In the rows, 128 means zero.
Turns, then the turns between two rows, first turn first; the first pair answered:
turn Novo:
[128 124 136 114 140 116 130 139 143 158 157 142 112 118 125 113]  ->  [131 132 138 117 138 118 132 127 150 155 153 142 113 110 130 111]
[118 142 149 120 156 174 155  87 128 103 131 113  70 145 149 143]  ->  [110 116 135 113 159 166 147 132 108 116 145 117  68 177 131 156]
[123 135 141 125 130 160 149 100 113 128 108 113  89 120 129 136]  ->  [119 116 134 122 138 158 143 122 104 127 113 117  82 136 120 146]
turn bedis:
[125 127 146 129 154 134 127  72 147  89 101 137 106 104 164 118]  ->  [142 136 144 132 161 153 128  95 135  87 142 129  93  77 133 145]
[111 118 128 128 138 118 122  93 144  98  75 135 116 159 159 117]  ->  [137 120 122 137 159 148 118 137 125  87 146 125  89 115 107 173]
[ 78 121 121 145  83  87 112 115 131 141  95 138 104 185 147 104]  ->  [ 94  92 110 157 124 114  93 159 123 112 144 139  65 152 103 166]
turn Suni:
[129  93 123 142 165 145  98 144 132  88 130 125  99 105 117 149]  ->  [114  83 117 128 157 136 107 170 109 110 124 126 104 158 115 138]
[115 107 127  85 165 111 133 182 108 185 123 109 152 215 143 122]  ->  [122 151 138  92 129  95 140 135 137 203 109 104 191 179 167  86]
[115 147 131 140 122 143 131  99 124  99 116 152 128 121 138 127]  ->  [115 138 129 141 133 146 129 107 118  91 120 152 117 125 132 137]
[149 159 139 124  64  90  94 114 148 121 103 144 192 125 119 109]  ->  [163 154 142 137  87 108  83 104 161  90 115 145 173  82 113 136]
Now pairs of rows:
(two turns a pair)
[114 177 142 106 110 144 157  57 138 129 114 131 125 137 168  96]  ->  [126 145 137 118 161 175 141  75 135  82 139 134  77 110 145 151]	Suni then Suni
[159 122 113 145 109 106  85 175 164 161 167 138 186 101 121 130]  ->  [161 110 110 147 122 115  79 184 160 149 173 140 172 101 113 144]	Suni then Suni
[129 130 188  87 140 121 152  84  88 130  36 125 148 235 169 103]  ->  [151 101 156  95 145 125 133 214  46 162 147 118 144 219  77 174]	bedis then Novo
[137  86 126 151 142 130  96 135 156 103 134 143 123  78 129 153]  ->  [124 127 138 139  97 110 120  95 161 138 100 136 161 103 161  97]	bedis then bedis
[162  53 123 141 149 113 107 181 115 171 130 126 147 158 137 181]  ->  [154  95 134 130 106  96 132 146 117 206 104 118 182 178 165 127]	bedis then bedis
[115  97 122 123 129  85  83 166 140 139  98 138 149 138 125  91]  ->  [126  89 119 132 144  96  74 179 142 124 124 136 136 107 106 120]	Novo then bedis
[131 140 131 120 135 124 150 139 123 131 137 126 123 145 122 127]  ->  [134 146 137 121 137 128 152 120 131 121 130 125 120 132 130 124]	Novo then Novo
[136 163 144 123 133 153 157 109 116 137 131 121 111 157 122 117]  ->  [133 144 139 123 150 158 151 117 115 123 126 126  97 164 124 129]	Novo then Novo
[136 109 116 103  89 148 154 110 152  91  99  90 157 101 156 104]  ->  [139  81 110 105 122 167 143 134 140  65 115  93 125 102 136 139]	Suni then Suni
[123  98 104 143  99  88  89 111 161 159 110 158 170 118 165 101]  ->  [130  74 101 154 131 104  73 114 168 125 117 163 143  96 158 133]	Suni then Novo
[137 137 133 134 124 133 133 107 138 110 131 123 130 125 131 134]  ->  [133 117 128 132 136 132 127 122 132 104 128 129 123 138 129 143]	bedis then Novo
[126 105  99 127 121 136 161 149  95 129 143 132 137 144 106 135]  ->  [127 136 112 126  99 131 172 108 109 136 123 127 154 132 128 107]	bedis then Novo
[136 118 137 102 111 132 151 149 119 114 109 158 128 152 104 106]  ->  [140 137 145 106 104 135 156 123 130 113 104 154 134 134 114  98]	Novo then Novo
[116  96 128 123 122 114 126 128 139 131  90 141 133 172 142 114]  ->  [126 124 135 128 104 108 128 104 156 141  94 136 153 138 148 102]	Novo then Suni
[156 122 121 107 173 153 123 147 128  95 134 110 114  98 100 148]  ->  [143 125 113  93 143 130 132 183 106 139 140 107 140 145  90 127]	Novo then Suni
[161 146 145 120 119 135 122 104 161 121 167 136 137  92 135 137]  ->  [143 102 139 118 145 130 108  98 166  96 127 152 121 127 157 137]	bedis then Novo
[137 150 125 127 117 130 136 138 129 159 166 120 138 100  94 137]  ->  [138 139 128 131 145 147 132 126 132 128 161 123 112  90  98 155]	Novo then Suni
[125 133 128 136  92  96 123 128 150 154 132 123 162 108 134  97]  ->  [118  87 117 140 117  91 100 146 155 132 121 137 150 119 135 114]	bedis then Novo
[130 135 136 139 112 100 102 104 163 126 114 142 150  92 144 106]  ->  [144 145 135 142 117 116 104 124 152 128 152 135 141  68 117 129]	bedis then bedis
[125 105 124 110 144 149 139 152  93 117 135 120  91 160 107 132]  ->  [122 146 133 108  96 122 151 116 112 153 114 114 136 155 133  83]	Suni then Suni
[101  78 106 132 140  94 100 181 129 131 123 151 143 157 101 133]  ->  [118 142 119 129 100 100 128 175 120 171 161 131 169 127  84 119]	bedis then Suni
[133 124 124 120 117 127 126 153 123 135 136 132 130 150 121 121]  ->  [139 146 135 126 115 134 130 113 140 124 124 129 132 121 136 112]	Novo then Novo
[148 212 155 128 120 170 165  62 121 126 122 111 118  95 146 115]  ->  [126 130 139 119 184 186 147 111  92  83 106 129  60 162 136 157]	Novo then Suni
[148  78  99 156 131 100  89 202 139 147 140 165 148 108  96 147]  ->  [141 110 108 153  94  76 101 163 159 171 109 162 186 111 128 100]	Novo then bedis
[130 143 126 109 119 153 124 103 112 112 148 139 108 135 123 131]  ->  [122 131 123 106 122 147 120 103 111 109 134 144 106 152 131 127]	bedis then Novo
[126 136 116 114  97 110 135 140 126 163 135 126 155 129 120 107]  ->  [126 100 117 128 139 119 110 108 153 108 101 141 124 108 143 125]	Novo then bedis
[132 125 142 111 155 154 150 122 109 112 137 108 124 142 167 132]  ->  [131 119 140 110 157 153 148 128 105 113 138 107 123 147 164 135]	Suni then bedis
[124 118 126 120 169 174 131 103 128  83 107 128  89 125 131 158]  ->  [102 119 121 100 140 150 145 125 102 125  92 127 113 196 136 124]	Suni then Suni
[114  80 105 124 149 117 105 186 111 127 138 142 113 155 111 149]  ->  [108 105 107 119 109  87 113 168 122 164 120 140 157 166 132 106]	Novo then bedis
[128 116 123 130 144 169 128 111 111 108 131 144  97 127 114 168]  ->  [133 159 133 123 114 171 151  98 104 135 142 131 114 123 111 147]	bedis then Suni
[129 124 119 146 130 143 120 130 148 116 145 132 129  95 107 132]  ->  [131 137 124 144 124 145 126 116 149 118 143 129 131  92 111 126]	bedis then Suni
[117 131 129 118 124 134 147 173  95 140 167 114 124 155 110 139]  ->  [121 167 139 125  92 119 153 132 119 157 155 107 156 124 130 108]	Suni then Suni
[140 127 152 135 142 148 130 131 126 104 143 139 110 114 114 168]  ->  [129 154 156 118 109 138 155 136 105 145 139 131 131 154 117 135]	Suni then bedis
[133 150  96 120  81  77 108 193 111 192 131  80 185 137 141  88]  ->  [131  81  98 148 157  92  63 126 169  89  63 107 134  94 189 119]	Novo then bedis
[157 142 155 129 138 172 133 118 104  83 138 114  77 123 138 163]  ->  [138 133 158 125 128 149 132  87 118  86  85 122  94 156 176 127]	bedis then bedis
[152 124 126 154 173 166 110 104 157  78 149 118  91  47 115 174]  ->  [143 209 136 124  83 139 166 122 115 182 172  93 157 101 105 106]	Novo then bedis
[106 123 127 131 154 148 112 131 145 117 131 149 115 136 104 139]  ->  [101 137 123 125 126 130 120 145 137 150 136 145 139 153 102 121]	Novo then Suni
[116 136 170 125 183 151 135  83 140  80 162 140 135  69 152 129]  ->  [107 138 173 121 174 141 138  67 146  87 139 142 148  84 171 108]	bedis then bedis
[109  96 109 126 103  96 113 138 111 158 135 134 159 135 135 101]  ->  [112  87 106 130 110  95 105 143 115 151 140 136 157 126 131 110]	bedis then Suni
[123 126 133 124 146 142 134 112 127 104 131 122 109  95 137 139]  ->  [109 110 126 110 143 135 142 142 102 121 126 123 108 149 132 133]	Suni then Suni
[145 175 148 125 122 149 124 104 149 119 173 116 107 100 148 134]  ->  [138 182 152 120 116 149 132  95 145 124 158 115 109 119 160 121]	Novo then bedis
[144  91 115  95 125 139 126 146 123 130 152 163 145 114  85 166]  ->  [134 107 118  87  96 120 137 141 121 159 139 160 172 139  97 133]	Suni then Suni
[130 151 134 136 103 108 160 120 139 150 161 107 160 146 120 156]  ->  [118 123 132 140 117  93 143  92 161 129 117 121 160 154 151 145]	Suni then bedis
[125 130 126 136  77 104 128 140 136 149 128 133 172 141 130 104]  ->  [141 130 136 152 111 135 119  95 162  96 121 134 141  85 138 130]	Novo then Suni
[112  94 122 152 146 149 114 106 153  88 114 155 105 113 155 137]  ->  [ 96  83 107 137 118 120 119 160 125 138 123 156 133 174 141 120]	Novo then Suni
[ 69 122 123 108 161 126 120 128 136 157 124 155 116 117 124 124]  ->  [ 72 125 122 107 156 127 122 139 133 163 136 154 118 112 115 128]	Novo then bedis
[143  86 103 156 142 124  80 116 159 112 134 135 113  92 137 138]  ->  [122  67  94 137 136 112  90 157 126 137 126 137 114 164 131 128]	Suni then Suni
[140 154 134 133 134 139 143 118 117 140 155 121 124 126 110 144]  ->  [124 132 135 131 142 127 136  93 131 126 106 132 124 153 143 125]	bedis then Novo
[125 150 142 126  89 124 131 139 136 171 141 124 157 124 118 121]  ->  [116 116 141 134 109 114 110 108 166 139  97 139 151 121 149 118]	Suni then bedis
[120  64 107 154 152 109  82 110 182 101 103 145 132  83 141 140]  ->  [109  55  91 137 128  90  90 186 140 151 135 141 151 140 109 139]	Suni then Novo
[142 120 128 123 157 142 142 134 119 121 148 119  91 136  99 157]  ->  [138 140 127 116 124 124 153 145 110 161 152 113 121 155  97 132]	Novo then Suni
[124 139 127 117 122 146 147 159  99 138 140 114 116 160  92 136]  ->  [120 160 137 120  97 127 149 109 128 146 105 116 145 150 128  97]	bedis then Suni
[107 133 134 113 125 123 148 101 115 128  87 133 125 197 157  92]  ->  [113 116 135 124 149 132 132  83 133  96  78 139 108 170 165 110]	Suni then Novo
[179 139 141 149  65 106 146 128 169 158 165  96 156  85  84 115]  ->  [181  98 132 151 110 132 134 163 151 124 185 102 111  91  58 162]	Suni then Suni
[127 114 118 107 142 128 171 154 110 107 131 118 116 145 105 110]  ->  [133 148 127 109 122 128 182 125 121 116 129 111 132 122 115  94]	Novo then Novo
[115 134  98 149 122 122 104 166 123  77 148 128 128  93  84 116]  ->  [119 155 104 151 107 120 111 153 129  87 149 123 139  83  88 104]	Novo then Novo
[107 118 143 128 142 162 138 123  96 129 158 136 104 134 141 120]  ->  [100 121 143 125 128 149 141 119  96 142 145 136 118 150 151 102]	Novo then bedis
[162 143 116 105 122 115 125 107 124 115 106 152 160 135 138 120]  ->  [163 116 104 108 136 114 112 142 115 111 125 157 151 139 119 143]	bedis then Novo
[157 162 159 120  98 149 137  87 134 121 144 107 107  90 116 145]  ->  [150 165 163 112  96 151 146  75 130 121 126 106 104 109 127 134]	Novo then bedis
[144 125 117 169 147 162 173 120 112 168 172 111 152 113 117 115]  ->  [124  94 117 169 159 146 163  83 134 146 109 126 150 145 160  91]	bedis then Novo
[123 141 125 119 118 125 127 140 119 146 137 140 145 142 142 114]  ->  [122 118 120 128 135 122 109 128 138 121 121 149 137 128 154 123]	Suni then bedis
[124 106 123 147 130 118 109 157 130 152 157 142 135 125 101 138]  ->  [129 140 133 145 108 113 121 126 141 165 147 135 155 111 116 112]	Suni then Novo
[ 69 143 109 124 150 110 139 112 120  92 128 103 155 150 139  86]  ->  [ 66 133 107 123 155 110 136 121 118  88 129 103 149 157 138  92]	Novo then Novo
[126 114 136 126 118 114 143 133 146 126 111 151 133 160 133  98]  ->  [144 141 138 127 112 132 156 152 131 137 157 138 130 133 101 117]	bedis then bedis
[133  91 131 108 178 165 127 117 122 109 121 141  82 163 122 155]  ->  [121 120 129  92 125 136 147 137 103 172 125 132 128 203 121 113]	Suni then Novo
